In the rows, 128 means zero.
D: rows in a few groups, each row roughly a mix of its group's directions
D (103 x 10)
[[ 76 114 108 120 130 108 121  83 164 131]
 [107 158  99  84 107  92 101 133 130 103]
 [119  84 139 100 126 157  90 164 139 102]
 [ 82 144 103 152 121 115 153 147 129 176]
 [175  85 152 119 132 141 121 155  96 105]
 [156  89 137 151 105 104 144 154 155  89]
 [134 125  99 153 112  99  68 138 101 139]
 [ 95 150 148  93 145 144 173  95 146 132]
 [159  80 139 120 130 129 131 122 110  70]
 [123 108 164 108 157 181 163 118 122 138]
 [149  92 120 169 107  88 116 163 113 119]
 [134 140 110 154  98  82 106 138 156  88]
 [120 176  97 101  81 143 120 131 126 104]
 [116 133 127 169 110 112 128 129 163 187]
 [172  96 152 128 125 182 128 120 103 133]
 [148 134 101 179  88 119 125 153  97 116]
 [127 169 108  97  89 103 163 112 148 114]
 [146  97 127 178 148  92  98 141 102 130]
 [119 118 143 173 151 121  90  92 162 113]
 [148 119  90 180 107 127 127 117 100  93]
 [141  92 113 145 154  98  96 148  80 125]
 [ 89 150 130 103 105  86 103 156 157 127]
 [118 140 118 129 162 154  69 106 113 157]
 [ 81 166  98 143 121 116 120 114 142 171]
 [ 86 175 108  96 119 130  86 125 126 122]
 [105 133 116  93 113 191 119 155 111 123]
 [122 169 119 151  95  89  93 121 154 110]
 [162 106 125 182 140 129  80 130 130 117]
 [149 136 101 163 118  90  72 133 127 124]
 [103 163 102 128 137  77  92 131 117 149]
 [140 117 154  91 141 176 165 126 132  96]
 [120 115 156  91 175 110  93 142 125 157]
 [174 129 139 142 104 102 156 155  84 133]
 [105 109 135 113 154 183 162 116 121 161]
 [128 135 157  99 153 171 175 121 124 154]
 [118 143 159 112 117 114 172 119 163  82]
 [156  85 110 153 144 102 146 140  80 128]
 [ 92 162  86 124 121 145 103  86 115 129]
 [ 89 163 127 112 144 181 105 114 110 136]
 [126 159 138 140 123 108 194  98 144 121]
 [130 102  96 133 115 116 105 117  93  71]
 [107 160 100 166 141 166  99 108 111 148]
 [104 124 162  90 134 162 177 125 140 112]
 [138 157 100 165  83 163 123 130 130  99]
 [ 88 167 135 101 121 140 180 110 137 121]
 [117 128 176  99 150 167 165 113 136 111]
 [106 132 138 140 140 131 165 131 130 198]
 [ 92 155 136  85 135 120  99 108 163 102]
 [113 140 152 130  99  98 169 154 165 156]
 [ 94 173 133 113 149 128 158 112 148 170]
 [133 128 116 155 120  83  96 173 109 157]
 [144 176 140 134  82 111 133 164 134 155]
 [ 98 156  91 158 133 151  78 115 129 133]
 [122 180 135 131 141 133 130 124 127 192]
 [129 108 116 166 112  70  98 110 147 133]
 [114 102 146 125 119 122 190 161 137 158]
 [ 82 140 117 132  83 112 143 138 170 106]
 [137 159 151 117 141 143 195 136 133 106]
 [170 172 131 128 131 111 108 155  93 101]
 [ 99 136  78 109 105 125 105 150 105 165]
 [145 131 127 132 146 125  48 127 116 128]
 [ 84 164  79 134  91 128 124 140 129 125]
 [134 149 125 139 154 123  55 105 127 132]
 [159  92 143 137 166 116 173 108 115 148]
 [124 121 175 128 146 168 143 119 152  82]
 [134  89 121 184 150 108  96 128 109 114]
 [149 152  95 121 111 170 100 126  85 108]
 [143 140  98 156 122 101  63 132 117 132]
 [116 133 119 125 141 170  64 137 101 137]
 [167 114 138 127 132 105  61 130 110 138]
 [132 155 112  79  94 127 170 152 114 138]
 [160 121 163 107 134 158 153 176 128 104]
 [125 111  97 102 139 182 135 109  99  98]
 [144 112 111 154 132 161 122 145  78 170]
 [124 169 123  77 104 157 157 113 145 126]
 [156 106 142 183 131 105 132 159 105 155]
 [107  89 119 113 131 114 157 113 137  68]
 [168 119 108 159 104  76 111 150 119 127]
 [151 122  95 154  96 103 148 157  94 156]
 [151 104 145  98 143 154 157 135 102  79]
 [ 62 125 110 113 132 130 149 111 165 143]
 [139 131 170 149 151  93  96 146 142 168]
 [145  91 114 160 156 157 137  86 111 104]
 [118 141  91 165 102  99  80 109 125 135]
 [ 98 167 111  93 102 134  86 133 142 105]
 [ 76 146 134  74 133 150 135 116 150 120]
 [138 101 132 105 130 169 134  80 123  86]
 [138  93 124 152 101 116 147 163 142  77]
 [138 145 115 106 146 105  77 115 100 170]
 [127  88 134 178 144  91 105 153 113 134]
 [147 111 146 152 123 101 189 141 133 157]
 [161  87 143 114 148 121 135 137  74 107]
 [118 147 155  94 146 159 178 133 159 121]
 [143 129 158 142 145  95 148 162 130 181]
 [115 165 105 100 120 122  90  93 145  92]
 [130 167 143  79 147 176 118 114 135 126]
 [129 123 123 187 110  77 131 121 148 115]
 [165 107  98 139 151  99 133  96  89 106]
 [107 160 142 106 167 155  92  90 127 140]
 [153 145 148 110 150 148  97 124  99 182]
 [ 96 192 117 109 135 147 129 113 149 150]
 [143  87 150 128 163 149 139 156  95 161]
 [ 77 105  90 129 117 116 134  96 145  97]]

one row of each group, then the others: which group is each in?
[142 103 141  90 132 169 118 109 138  79]
F
[116 152 125 124 126  70  76 130 143 119]
Y
[114 133 135 112  96  99 166 138 165  84]
R

[114 114 150 164 129  80 147 115 175 133]
Y
[ 77 135 132 101 128 170 167 121 147 119]
R
[ 77 121  78 130 123 125 150 116 102 101]
F
[141 126 184  94 150 139 171 113 125 120]
R
[ 81 159  91 145 117 113 114 108 136 164]
F
[103  74 127 179 140 116 114 145 128 114]
Y
[166  96 133 151 119  88 100 161 109 111]
F
[142 141 102 166 113 120  68 146 110 116]
R
[132  80 141 127 118 184 164 141 129 121]
F
